(in the rows, 128 means zero)
Each path below is one point turned by a fixed rotation once a step. After each direction that follows a path, write how fast that rotation turns it, in deg/step (0 if it stays still).
Each turn is a multiple of 5 degrees from 10 to 175, or 0.
Each row of a path follows its step; steps can be skipped.
Path 1:
step 0: [110 121 130 130 120 118 133 123 147 126 135 139 130 131 141 131 123 129
 119 124 135 141 111 135 118 131 122 121 143 133 126 131 119 129 121 123
 129 131 125 112 124 122 120 122 133 122 133 122 120 110 130 117 134]
step 1: [115 130 125 103 134 139 117 138 128 130 132 132 113 134 131 131 131 143
 131 126 119 131 131 125 123 139 133 131 133 133 135 122 130 123 134 136
 132 129 113 118 134 139 124 128 132 134 109 129 119 125 115 128 111]
step 2: [124 133 117 117 129 131 123 127 143 135 130 125 134 146 129 128 131 131
 130 119 125 132 134 120 116 123 134 120 136 125 136 126 127 146 126 134
 128 127 124 146 122 107 127 116 134 129 141 131 132 145 126 111 134]
step 3: [106 125 130 130 130 130 130 124 138 131 130 135 129 141 128 137 127 112
 119 142 134 120 123 126 126 127 109 114 132 131 139 135 128 116 130 134
 122 116 137 112 125 132 112 130 124 116 126 127 124 137 121 119 123]
step 5: [126 137 121 116 133 123 127 131 139 145 126 128 132 136 141 115 142 117
 133 133 130 135 126 121 134 131 131 128 140 126 142 120 130 130 115 119
 130 135 131 121 118 114 130 118 130 131 120 126 125 122 142 105 129]
step 6: [124 120 120 123 128 140 123 118 151 124 130 138 123 126 125 123 110 122
 110 129 132 133 120 129 122 135 127 122 135 128 144 133 114 133 134 138
 129 121 122 122 125 122 122 128 121 123 113 142 116 124 121 136 119]
step 8: [104 126 115 129 137 124 128 134 145 138 128 141 118 135 136 136 142 130
 126 122 139 136 137 115 124 129 133 128 123 137 130 123 132 128 129 121
 142 115 128 128 132 124 120 118 125 130 129 129 125 137 140 113 117]
step 9: [113 122 143 118 125 125 113 125 146 132 137 126 139 142 132 124 127 133
 132 122 129 126 122 137 121 130 125 121 135 114 144 144 127 132 123 143
 129 127 122 130 123 143 125 129 123 114 125 137 120 128 119 121 129]
step 10: [131 135 117 111 131 132 135 132 135 117 126 127 121 150 131 126 133 128
 128 141 125 125 137 131 118 125 125 126 149 121 117 119 135 118 135 139
 122 129 129 115 131 114 126 128 132 123 111 125 136 131 125 115 129]
step 13: [118 140 120 117 120 133 122 122 148 125 121 125 111 125 122 125 138 132
 143 132 120 140 128 135 118 126 134 125 127 134 133 110 127 126 122 132
 129 118 130 127 123 117 126 125 130 130 113 140 135 135 113 121 119]
Speeds:
[129 126 128 127 131 124 125 132 128 123 128 127 130 128 126 130 129 126
 128 133 126 130 126 129 124 130 127 129 126 125 129 126 127 127 128 130
 125 129 127 131 130 130 126 125 126 127 126 123 127 125 125 132 126]
125
[126 125 123 125 127 129 133 132 125 132 130 126 130 133 128 127 129 127
 129 132 129 127 123 127 131 127 129 129 129 131 126 129 128 126 128 126
 127 130 130 127 129 129 124 129 126 130 126 127 127 127 128 127 131]
155
[126 127 129 125 126 127 127 125 126 130 132 128 129 128 133 128 129 132
 127 126 129 124 129 126 121 125 129 130 128 130 129 126 129 127 129 127
 129 122 129 132 127 128 126 131 130 128 128 124 127 129 128 131 128]
55
[125 126 124 125 125 127 126 130 127 129 120 126 129 127 127 133 129 128
 128 122 127 131 126 129 128 128 128 129 125 132 128 129 125 129 131 130
 127 126 128 127 128 129 128 126 132 130 130 129 126 130 125 128 128]
60
[126 125 124 127 129 126 124 126 129 127 132 126 125 127 126 129 125 129
 128 129 126 127 132 132 130 127 132 130 126 129 127 129 128 132 125 124
 125 126 125 128 127 128 124 128 128 128 127 133 130 129 129 130 129]
155
Path 2:
step 0: [130 124 129 122 121 120 123 116 135 113 122 129 131 125 136 119 144 119
 126 140 144 133 121 123 133 129 127 131 124 121 141 130 126 126 134 118
 118 119 124 125 120 129 140 124 127 137 132 133 116 139 118 132 104]
step 1: [132 130 129 130 137 136 131 133 119 113 131 125 125 127 123 121 138 131
 135 126 132 122 144 118 129 122 127 118 120 124 135 112 151 136 129 122
 125 128 132 123 123 129 146 113 127 132 134 114 130 134 116 117 118]
step 2: [130 131 138 129 121 130 131 126 131 126 131 123 129 123 114 121 126 140
 119 132 119 124 133 109 123 120 127 119 129 129 129 136 135 124 121 127
 119 129 154 130 121 139 116 111 120 143 121 131 137 125 119 130 116]
step 6: [120 135 125 115 135 123 140 126 133 126 121 128 120 125 122 136 116 115
 120 125 130 123 114 121 120 132 122 113 115 126 135 118 132 122 123 111
 123 110 136 125 133 125 122 128 118 133 141 139 133 120 130 116 121]
step 7: [131 132 119 117 137 137 128 124 127 111 134 113 120 130 125 126 127 130
 135 128 122 121 139 129 132 124 111 114 135 121 139 125 112 132 127 117
 130 115 135 137 142 125 113 129 134 121 129 132 112 126 124 125 118]
step 8: [131 130 131 113 125 135 118 115 123 115 127 133 131 116 133 127 133 135
 132 138 131 135 121 128 128 124 130 133 123 115 135 151 131 126 129 115
 121 122 129 134 143 133 131 126 129 138 129 130 116 149 127 120 114]
step 10: [124 119 128 123 129 122 132 133 119 119 121 131 127 126 113 120 122 132
 121 113 120 122 131 113 124 123 120 128 131 124 126 123 125 122 118 130
 115 131 145 126 115 154 129 126 136 134 124 134 130 132 126 124 105]
step 11: [138 129 121 125 137 136 113 119 122 120 109 128 126 137 132 131 135 116
 112 128 126 130 136 117 124 130 139 117 122 135 138 125 122 122 129 130
 109 128 139 136 126 133 126 124 129 128 122 120 121 123 123 146 114]
step 12: [128 132 126 121 118 134 135 118 127 131 118 122 128 128 132 135 142 109
 142 125 111 133 133 129 128 103 130 118 122 126 138 129 134 131 140 118
 120 132 133 113 120 129 132 132 118 136 128 119 125 130 121 127 117]
step 13: [134 134 131 109 127 124 135 126 134 122 140 124 131 119 137 115 132 134
 148 127 115 141 128 131 128 134 137 109 127 124 130 119 136 117 124 124
 124 135 132 126 124 131 124 112 130 128 133 125 141 122 118 136 118]
Speeds:
[131 124 126 126 130 124 131 130 128 128 127 130 129 128 123 130 126 129
 130 129 131 124 125 125 131 129 128 124 127 128 125 127 130 129 125 131
 128 130 132 128 128 129 125 126 126 126 127 128 129 125 131 126 128]
90
[129 124 128 127 128 128 127 127 129 126 126 129 127 134 130 128 134 126
 135 130 131 131 126 131 128 128 128 129 130 124 127 132 130 130 128 125
 130 131 128 131 128 128 128 130 125 128 126 126 129 128 128 127 127]
90
[129 129 126 129 131 128 125 128 127 129 128 126 131 128 129 125 127 129
 128 126 130 129 132 127 129 127 129 130 126 127 134 132 130 129 127 127
 123 128 129 131 128 127 124 127 128 129 126 125 132 129 134 126 132]
115
Path 3:
step 1: [126 137 134 127 149 118 120 135 130 136 130 133 116 130 135 120 140 131
 108 136 123 129 108 124 122 131 116 142 135 129 124 125 122 142 120 131
 132 136 124 124 120 122 123 134 128 124 137 125 123 132 107 114 128]
step 3: [122 119 118 137 143 146 132 125 128 130 127 122 133 124 132 108 130 129
 125 140 133 138 127 140 123 128 142 124 141 125 125 119 120 133 129 135
 109 130 117 112 127 140 134 116 125 133 134 135 114 121 120 128 135]
step 4: [124 134 110 136 133 121 127 119 117 117 124 130 116 121 144 123 115 134
 126 127 121 119 134 140 137 122 126 110 122 130 137 125 137 120 122 114
 129 129 125 139 122 137 127 132 126 140 127 128 141 127 133 137 150]
step 5: [112 134 119 120 124 134 141 124 122 135 126 124 135 127 123 134 123 134
 137 148 120 115 140 124 110 114 120 129 134 124 128 123 136 129 118 131
 121 128 119 113 122 116 121 119 131 119 126 120 121 124 143 143 124]
step 7: [139 124 127 135 115 117 123 118 130 125 140 130 135 120 118 130 127 123
 124 137 121 123 139 125 124 136 127 143 126 125 131 132 120 121 112 130
 128 136 138 122 128 130 108 123 119 140 124 127 126 131 122 139  99]
step 8: [128 118 129 116 137 122 122 128 138 128 134 132 140 128 125 104 128 126
 128 133 126 140 122 123 119 150 124 134 141 121 115 131 122 132 136 115
 125 132 125 143 140 117 131 124 125 131 142 124 144 136 126 128 133]
step 9: [131 123 127 127 132 122 112 106 133 133 136 115 110 141 132 138 113 131
 127 125 146 140 133 128 133 128 126 128 145 128 124 119 129 117 130 142
 139 129 127 136 135 140 114 135 124 131 130 121 128 128 127 136 128]
step 10: [113 116 123 107 136 144 139 133 123 119 126 126 128 139 130 117 133 130
 134 129 123 130 121 134 118 119 122 141 139 127 133 134 132 126 135 127
 135 138 122 129 123 143 125 136 150 137 129 123 120 136 112 127 131]
step 11: [112 129 113 137 134 133 120 144 121 138 139 136 118 123 125 141 109 145
 133 115 135 125 133 124 137 133 139 126 125 120 146 132 129 120 131 126
 136 131 133 122 127 141 129 120 128 115 136 128 133 135 126 125 135]
step 13: [120 147 133 137 132 119 130 128 131 134 134 144 132 117 149 124 127 141
 121 126 128 119 128 126 133 138 111 127 128 128 128 133 108 134 111 137
 126 132 129 133 122 120 131 131 133 124 129 138 133 146 134 127 141]
Speeds:
[127 130 127 130 130 129 128 127 127 129 132 121 126 125 125 130 127 127
 128 128 130 131 130 127 128 126 127 124 125 130 129 126 128 127 126 126
 130 127 134 128 131 129 126 131 130 130 126 129 129 130 132 129 123]
155
[129 126 126 128 126 124 125 127 123 126 123 128 128 127 127 131 128 127
 129 128 128 130 127 128 128 129 130 131 128 130 129 130 135 127 123 130
 126 127 125 131 130 128 125 129 131 130 130 132 126 128 130 128 126]
145
[127 131 131 129 128 129 124 131 133 121 125 127 129 126 128 126 125 129
 131 126 130 126 125 129 128 130 129 125 127 126 126 127 129 129 126 124
 129 132 128 129 127 127 129 132 131 129 132 127 127 130 129 127 130]
160
Path 4:
step 2: [115 128 120 136 117 130 135 118 129 133 141 122 130 129 131 140 130 134
 119 135 121 119 123 131 133 123 121 130 120 108 121 115 134 135 128 122
 130 121 120 119 128 124 118 129 120 126 121 120 123 112 125 135 125]
step 3: [135 131 122 116 132 128 127 142 125 134 132 123 140 128 139 138 135 120
 128 130 117 123 111 131 141 131 118 124 126 133 128 129 124 121 134 130
 128 124 128 131 130 130 126 121 109 130 112 135 126 131 119 128 116]
step 4: [125 119 133 120 131 127 127 142 131 139 119 134 131 127 126 135 132 122
 135 122 127 132 126 120 111 137 120 133 131 123 133 122 118 152 136 136
 130 131 124 132 133 117 127 132 117 144 132 129 131 132 120 134 127]
step 5: [120 128 121 117 129 135 135 115 115 127 126 128 123 128 127 128 126 131
 114 131 132 131 121 121 124 130 136 123 121 110 136 124 138 140 134 120
 140 126 127 136 127 123 111 123 123 131 128 123 125 115 116 131 135]
step 7: [128 126 135 124 131 134 125 143 132 137 126 137 144 127 137 126 127 119
 142 113 115 135 131 142 120 123 120 126 125 120 138 134 127 138 123 125
 128 137 137 125 134 117 136 124 119 128 130 128 130 124 117 131 136]
step 8: [122 125 130 122 130 130 128 117 128 132 123 135 122 131 125 129 126 118
 131 137 120 130 137 134 122 130 136 131 119 116 128 128 137 141 143 127
 142 136 126 149 115 123 121 130 121 120 131 135 131 128 121 113 134]
step 9: [118 134 136 142 117 130 130 119 122 140 139 116 116 129 131 125 128 128
 121 127 126 121 129 129 127 133 122 122 109 123 116 125 130 129 127 135
 140 124 126 130 127 132 140 121 121 122 125 118 119 129 110 129 124]
step 11: [120 116 125 128 133 125 125 134 142 143 123 134 128 131 128 132 129 124
 133 125 116 129 131 130 118 125 131 125 122 129 133 118 132 138 145 135
 141 128 119 130 128 133 120 147 118 127 118 138 139 120 133 121 126]
step 12: [122 120 138 132 125 133 146 120 121 134 135 122 132 136 133 117 124 129
 121 135 129 126 117 120 124 137 122 119 125 122 110 128 126 135 140 126
 137 114 123 125 120 123 121 130 114 128 126 131 124 120 121 134 130]
step 13: [134 123 127 116 128 133 117 136 125 123 137 120 135 127 129 135 116 125
 125 127 130 120 119 127 132 123 120 123 124 127 129 123 130 122 111 136
 138 116 119 134 119 121 126 127 113 143 127 118 125 134 113 130 119]
Speeds:
[128 122 129 132 124 128 126 128 127 131 128 125 125 131 127 127 126 130
 130 126 127 126 130 127 129 123 124 128 130 126 125 129 129 124 130 128
 128 127 124 129 129 130 126 129 125 127 127 132 129 128 131 128 127]
35
[132 128 130 126 129 127 127 125 122 126 129 125 133 127 127 131 127 131
 129 129 127 132 132 131 129 127 128 127 131 125 130 126 128 128 126 124
 131 129 128 129 126 128 124 128 127 127 123 126 130 128 129 129 128]
140
[127 125 128 130 129 129 127 127 123 130 129 131 128 126 134 126 132 129
 126 131 131 127 126 128 122 126 128 128 129 128 130 130 129 125 128 124
 127 129 129 126 132 129 130 131 126 126 125 127 129 128 125 130 131]
155
